rotation ticks, each row followed by its count of ticks
The counts run from 0 to 214.
[-47   3  -8 -40  22  14 -25   0 -32  -6 -12 -30 -34  15  -2 -26 -13 -21
 -30  10  -1 -27  36  22  27  20  -2  13 -13 -64  15  -6  14  -9  10]  64
[-26  20  10  -8  21   2 -43 -12  53 -17 -15   5 -10  33  -3 -24   4  -6
 -22 -38  -2  -8  -6  27  -5  45  19  29 -15 -43   0  27  -3  33 -24]  190
[-25  18 -18   0  20  13 -50  29  40  13   9  -3  -3  20   5 -43   1  13
 -31  -1 -27 -14   8  24  41  36  10  -3 -24 -48  21   1 -13  35 -18]  197
[-27  16  11 -13  18   3 -35 -23  49 -19 -21  -6 -13  35  -1 -16  -2 -18
 -21 -35  -4 -19  -9  25 -17  46  17  28 -12 -44  -3  36   6  28 -27]  188
[-40  21 -19 -19 -10  12 -42   9  48  -5 -19  -9   0  26  28 -23 -27 -19
  -6   9 -14   6  -3  29  16  12  11  25 -46 -46  44   5  16  10  -5]  101
[-25   7  12 -16  12   8 -26 -31  42 -13 -22 -14 -13  38   0 -10  -8 -24
 -20 -22  -5 -33  -8  24 -29  45  17  23 -10 -46   1  46  15  24 -25]  186
[-21   3   5 -29  16  24 -29  -9   1 -10  27 -20 -18  17 -20 -42 -19   4
 -33 -10 -22 -35  23  24  17  53  18 -18  28 -45  -1  36  18  -9   0]  155
[-13  16   2  -2  39  -1 -28  -9  -4 -10  21 -32 -10  37  26   1 -27   6
 -37  -2 -11 -21  24  20  13  57  15 -12  38 -46  -2  22   4   1 -34]  45
[-41   8  -6 -34  22  14 -20  -7 -28  -6 -21 -40 -34  22   4 -14 -25 -20
 -24   9   1 -37  34  16  15  24   0  15  -4 -66  22  -8  12 -12   0]  66
[-36  18   7 -15  23   6 -44   4  57 -13   6  14  12  32  15 -31  13   6
 -34 -25 -17  -2   1  30   5  40   8  19 -18 -43  -3  28  -7  35 -18]  11
[ -8  34  -3  11  23  -9 -52  -7  31 -14  17   3 -15  36  11   0 -14 -11
 -26 -23  -4  17 -11  36  37  44  29  -1  -9 -37   2  35  10  25 -32]  121
[-26 -11   7 -24  21  25 -30   0  27  -3  11 -12 -14  13 -19 -52  19   1
 -45  -6 -14 -44   3  28  12  40   7  -1  -6 -47  -2  35  -1  28   5]  85
[-14   2 -14  -6  19   7 -40  -2  12   8 -14 -31 -41  26 -21 -20   3 -36
 -29  -5 -10 -51  10  21  24  41  13   7 -25 -43  14  16 -12  44 -20]  91
[-26  -9   5 -21  24  24 -33   2  22   1   9 -15 -16  16 -20 -49  21  -6
 -47  -7 -16 -50   5  27  13  41   4  -3  -8 -47  -1  31  -3  32   1]  86
[-32  13   8 -19  35  -8 -27 -21  -4 -36  -4 -24 -16  39  51  11 -29 -19
 -25   2  23  13   7  41  12  25  11  29   3 -48  13  15  24 -12 -11]  143
[-25  14  -8  -2  31   6 -46  25  24  11  15  -3  -1  22  11 -30  17   7
 -48   5 -23 -15   8  26  36  40   3  -9 -22 -50   3  13 -14  42 -19]  16
[-24  23   6  -7  25   1 -47  -3  55 -16 -12   8 -10  31  -3 -28   5  -1
 -25 -37  -4  -4  -8  31   3  42  18  29 -17 -41   1  20  -4  35 -26]  191
[-19   3  -5 -32  16   5 -48   2  10 -36 -12 -25 -33  32  -4 -20 -10 -45
 -19 -26   5 -28  35  36  24  38  11  34   3 -16  21   8 -16  20  -2]  164
[-31  19   8 -17   3   5 -34 -17  61 -19 -11   1  10  39  14 -15 -10 -11
 -15 -28 -15  -9  -5  26 -22  43  15  25 -13 -39   7  39   9  23 -25]  7
[-30  18   6 -17  -1   8 -29 -27  56 -12 -17 -11   3  39  15 -10 -23 -19
 -11 -19 -17 -20  -7  21 -31  46  17  20 -13 -44  12  41  16  15 -27]  5
[-37  -4 -12 -25  20  20 -35  18  23 -16 -16 -24 -19  13  24 -46 -18   0
 -21  18  15 -11   1  40  32   4   4  25 -21 -49  47  -8  11   2  17]  172
[-50  27   7 -20  16  -5 -30 -18   9 -13  -8   7  -2  36  38   9  -8 -22
 -29  -1   0  30  -6  34  10  18   8  22 -41 -61   1  26  32   5  -8]  214
[-29  19   9 -17   2   7 -31 -22  60 -16 -14  -6   4  40  14 -12 -17 -16
 -14 -24 -16 -16  -6  24 -26  43  18  23 -14 -40   8  39  12  20 -26]  6
[-24   7 -17 -12  -9   6 -33  -7  13   6   6 -29  -5  40  32  14 -16 -55
 -21  30 -28 -24   9  29  21  27   3  -7 -38 -33  28  30   8  26 -15]  206
[-22  16 -24  -1  12  15 -46  28  30  20  13 -15  -2  22  10 -34  -3   1
 -35  16 -32 -22  12  22  43  35   8 -16 -25 -48  26   4 -13  34 -17]  199
[-36  -9  -4 -20   9  29 -12 -11  20  10 -12 -42 -12  18  16 -33 -21  -4
 -27  33  -9 -46  -8  25  -3  21   3   1 -15 -67  31  21  28  -4   5]  178
[-22  32 -14 -12   3   8 -56  16  21  -5  31  11  -6  24   5 -27 -18  -7
 -23  -6 -27  23   9  34  60  34  23 -14 -19 -37  10  23  12   8  -6]  126
[-23   7  11 -23  24  23 -27  -7   8 -14  27 -15 -11  15  -2 -45 -22  24
 -33  -5  -7 -12   5  32  24  42  20 -15  27 -57   4  34  35 -22   4]  152
[-29  14  13 -18  38  -2 -28 -16   5 -35   1 -16 -12  32  45  -4 -28  -2
 -26  -1  27  19  -4  46  17  25  15  26  11 -52  14  18  29 -17  -5]  145
[-41  18   0 -20   2  -6 -32 -20  13 -14  -7  -8  -2  41  41  21 -12 -49
 -22   8  -7  13  -2  36   8  19   6  21 -46 -44  11  31  24  11 -10]  211
[-33   0 -12 -25  21  14 -43  17  20 -24 -16 -22 -22  21  23 -42 -16 -13
 -19   7  18  -7   8  44  36  11   6  38 -20 -40  44 -11  -1   8  13]  170
